[ -5 -37 -20 -18 -31]: -5, -18

[-32  -6  36  16]: 36, 16

[ -9  47 -10  -9  34 -20  -3]: 47, 34

[-3 34  4 11  3  1 33]: 34, 33

[ -3   3  -9 -11  37 -23]: 37, 3

[ 17  13  42  -5 -10]: 42, 17

[ 37 -46 -23   7  19]: 37, 19

[[-12   9  21   0]
 [ 18  -1  -7  34]
 [ 23   7   7  19]]: 34, 23

[[-16  30 -14   2 -31]
 [ 34  22  14  -7 -41]]: 34, 30
---
[[ -6  -3   9   4  -5 -11]
 [ 27 -13  -8  18   1   9]
 [ 24 -18   2  39  -2 -22]] result: -13

[[  3  41   2  25  41]
 [-17 -11  -2  39   9]] result: 41

[[  2   7  37  -6  -7]
 [  5  -4  -8  13   3]
 [ -2  -3 -11   6   3]] result: -4

[[ 12 -35 -13 -15   2 -27  15]
 [ 24   2   6   3  14  -9  16]] result: -35

[[  5  22  17  20 -16 -43 -17]
 [-41  35   7 -26 -20 -45 -29]
 [ 25 -10 -35   1 -24 -24  29]] result: 35

[[ -4  -1   1  -4  -3]
 [-39   3   6   7   1]
 [ 30  -3   1   0  -2]] result: 3
---
-11    7   -2   39 out -2
 -3  -28   43   36 out 43
 26   -2  -36  -47 out -36
-43   20   -9   42 out -9
 26  -35  -40  -30 out -40
40  -7  36  26 out 36
  3   39  -22  -40 out -22
---
[  38.4  -66.2   29.1 -107.6  182.5] >> 38.4

[ 107.291  -98.080   72.246   84.130 -108.936  150.442  112.638] >> 112.638

[ -9.72  19.41 -12.92  -2.62 -12.01   1.86  11.80] >> 11.80

[[-0.170 -0.105  0.098 -0.134 -0.229  0.215]
 [-0.102 -0.013  0.081  0.075 -0.112  0.135]
 [ 0.012  0.043 -0.108  0.035 -0.057 -0.115]] >> 0.135

[[-20.0  12.0 -17.1 -10.1   2.9]
 [-20.3   8.7 -18.4  -8.7   4.5]
 [-19.1  17.5 -14.7 -10.9   1.7]] >> 12.0

[[  5.9  -2.5 -12.7   6.9   4.2  -6.9]
 [ 17.8 -10.0   9.5   4.0   8.0   8.0]
 [ 16.0  -1.2  14.9  14.9  14.7   8.3]] >> 16.0

[  5.19 -16.30  16.66  13.40] >> 13.40

[[  48.28 -177.36  -34.16  -69.82  -69.63]
 [ 154.09  -85.05  -49.57   -3.13  -55.62]
 [ 131.66  -49.53  -46.57  -26.61 -100.13]] >> 131.66
---
-36,-9,-1,1,35: -1

39,-37,-6,-14
-47,-8,-4,-1
: -6

-6,12,9,8,5
6,-42,6,8,16
: 9

-3,3,31,0
-14,1,-28,0
7,3,42,0
: 31

-22,13,28,4,-34,-30: 28

5,2,-43,-27,4: -43

40,17,-45,-2,-38
-26,4,15,16,14
: -45

4,-23,5,-3,-5,35,-4
-26,-25,-3,-18,7,-11,4
: 5

40,-20,-1,22: -1
---
116,253,42,48,46 result: 46
4,5,5,7,3,3,1 result: 1
46,737,932,789,800,545,817 result: 817
76,39,4,69,21,81,18 result: 18
4,3,2,7,3 result: 3
4,24,87,9 result: 9
---
{"in": [0.376, -1.355, -0.445, -0.273, 1.023], "out": -0.445}
{"in": [[0.972, -0.053, -0.602, 0.529, -0.678, -0.158, 0.229], [-1.414, 0.969, -0.228, -1.909, 0.317, -0.807, 1.750], [-0.094, -1.190, 1.551, -1.527, -2.223, 0.027, 1.916]], "out": -2.223}
{"in": [45.82, 7.15, -108.77, -82.92, 78.94, -105.33, 125.37], "out": 78.94}
{"in": [[0.164, -0.040, -0.055, -0.189, 0.035, -0.061, 0.102], [0.149, 0.043, 0.007, -0.100, -0.213, 0.018, 0.054], [-0.108, 0.011, -0.110, 0.161, -0.217, -0.033, -0.060]], "out": -0.217}
{"in": [-126.7, 173.3, -67.7, 46.8, 30.0, -47.2], "out": 46.8}
{"in": [[0.13, 0.06, 0.10, 0.10, -0.12], [0.07, 0.07, 0.14, 0.20, -0.12]], "out": 0.14}
{"in": [[90.01, -178.18, 146.21, 56.66], [26.56, -50.16, 27.04, -47.46]], "out": -50.16}
{"in": [5.31, 16.73, -9.45, 1.56], "out": 16.73}
{"in": [[19.1, 0.9, -17.7, -5.1], [0.7, 7.2, -16.3, -6.5], [21.1, -3.9, -16.9, 7.3]], "out": -3.9}
---
[-0.09  0.14 -0.10 -0.06  0.13 -0.15] ==> -0.09

[[-0.04 -0.08  0.07 -0.04 -0.05 -0.03]
 [-0.04 -0.09  0.02 -0.10 -0.15  0.03]
 [ 0.00 -0.02  0.14 -0.10 -0.05 -0.19]] ==> -0.04

[  0.53  -5.00  12.96 -15.25  -4.24   2.29] ==> 0.53

[-0.387 -1.357  0.770  1.072 -0.837  0.866] ==> -0.387

[ -6.55  14.20  -0.01 -11.02 -10.26] ==> -6.55

[ 1.223  0.720  0.941  0.894 -1.175] ==> 1.223
---
[[ 10  -1 -22  -1 -19  37]
 [  8  -1 -22   5  18  13]] value -22

[[ 15  10  38 -37  39  38]
 [-17 -24 -36  -9 -27 -29]] value 38

[[ 39 -12 -22  11  -2  -3 -37]
 [-11 -22   0 -10  18  44   4]] value -22

[[-43  10   1   7   8   3  -1]
 [ 37   5   8  -7 -13  20  -2]] value 1

[[  7 -21  -2 -17 -40]
 [-42  18  16 -39  38]] value -2

[[-12   2  35   4  23  -9]
 [  3  12  28   9  13 -14]] value 35

[[ 24  -4 -13  -6 -14 -42 -25]
 [ 19 -18 -16 -23   4 -28  -3]] value -13
---
array([8706, 4382, 3750, 7568, 3015, 8877]) ans = 8706
array([755, 513, 473, 415, 207, 667]) ans = 755
array([22, 74,  8, 13, 60, 36]) ans = 22
array([3812, 9934, 2098, 6408, 5223]) ans = 3812
array([2130, 4277, 6650, 9208]) ans = 2130
array([ 80, 839, 470, 456, 574]) ans = 80
---
[-36  -3   0  24   6] -> 0
[-19 -13 -15  29  43] -> -13
[  8  39  30 -12   6] -> 8
[-10 -45 -33 -37  37] -> -33
[ -7  28 -42 -28  37] -> -7
[24 31 39  7 44] -> 31
[-19 -37 -38  40  33] -> -19
[  8   7  16 -16  44] -> 8
---
[ 21  24  42  44 -15 -33] Out: -33
[-22 -39   6  -9 -23] Out: -23
[ 31 -11   9  46  44 -13] Out: -13
[-13  40   2  -2] Out: -2
[  9  -5 -34 -15 -26] Out: -26
[ 13  33 -16  35] Out: 35
[ -9 -10 -34 -20 -15] Out: -15
---
[[ 25 -35  21  28  29]
 [  3  39  25   4 -31]
 [-33   6 -24  24 -19]] out 39, 29

[[-28  25 -10 -12 -46]
 [-31   9 -15 -19 -45]] out 25, 9

[ 2 46 -4 -3] out 46, 2

[[ 33 -27  16 -17  31  31]
 [ 34   2  14 -32  19  44]] out 44, 34

[-39  30  18  26 -12] out 30, 26

[  6  -2 -20 -36] out 6, -2

[[-19  30   4   9 -40]
 [  4  -4  27   3  46]] out 46, 30

[ 16 -32 -28   8  40] out 40, 16

[ 25 -40 -41  -3 -29] out 25, -3

[ 11 -10 -25 -12   8  34] out 34, 11
---
Q:
array([[-13,  -9,   6,  14],
       [ 13,  38,  21,  16],
       [  5, -28,   5,  17]])
A: -28

Q:
array([[-41,  31, -23,  -9, -21, -12],
       [ 42,   6,  39,  14, -19,  48],
       [  2, -32,  10, -24,  -6, -48]])
A: -24

Q:
array([[-31,  17,  29,   6],
       [ 12,  -6, -34,  -6],
       [ -7,  -2,  24,   9]])
A: -2

Q:
array([[  1, -20, -18,  -2,   1,  18],
       [ 16, -20,  30,   0,  39, -30],
       [-21,  23,   9,   1, -22,  36]])
A: 1

Q:
array([[ -3, -22,  12, -15,   3, -44,   1],
       [ -2,  13, -11,   2,   9,  13,  15],
       [ -3,   8,  -7,   6,  -5,  15, -11]])
A: -5

Q:
array([[  0, -11,  -7,  -2],
       [ 34,  38, -31, -10],
       [ 28,  29,  30, -46]])
A: 29
---
[-1.2  0.3  1.3  1.4]: -1.2
[ 0.090  0.015 -0.097 -0.118  0.112  0.075]: 0.090
[ -6.676  10.371  14.840 -17.258]: -6.676
[ -58.07  106.13  -83.40 -151.73 -147.46]: -58.07
[ -6.2  -5.8  16.4 -13.6  12.2]: -6.2
[ 145.8   71.1   56.3    0.2   11.8  -62.1 -140.1]: 145.8
---
[[-13 -38 -10 -23   2 -28  24]
 [-15 -46 -12   1  29 -22  17]] | -13, 17

[9064 6041 8162 9515 3116 9165] | 9064, 9165

[-43  12  19 -16 -37  -4  35] | -43, 35

[661 232 493 835 362 210 398] | 661, 398

[5 6 8 1 5 5] | 5, 5

[[763 333 908 552 208 549]
 [734 181 785 737 360 302]
 [599 130 637 667 235 782]] | 763, 782

[287 542 867 932 240 675] | 287, 675
---
[[ 39  44  16  44  11  38]
 [ -8  11 -23   1  43  -8]
 [-32 -32 -23 -21 -18 -34]] --> 38

[[ -5 -40 -12  -1]
 [-10   6  12   2]
 [ -9   1 -12  15]] --> -1

[[  5 -11  11 -44 -11]
 [ -4   3 -20 -11 -25]
 [ -1 -18  21   1   4]] --> -11

[[-10   5  -6  -2  11]
 [ -9  15 -28 -17  28]
 [  5 -20  36   7 -26]] --> 11

[[ 33 -17  35  -5  -7  27]
 [ 30   5  35 -12 -25 -22]
 [  6   2  22  -1  42   7]] --> 27

[[-19  14  34 -43]
 [ -3 -35  39  46]
 [  2  25  24   8]] --> -43

[[ 13   3   9   3   0]
 [ 37 -11  17   2  -2]
 [ 11  -6  -8 -17   6]] --> 0
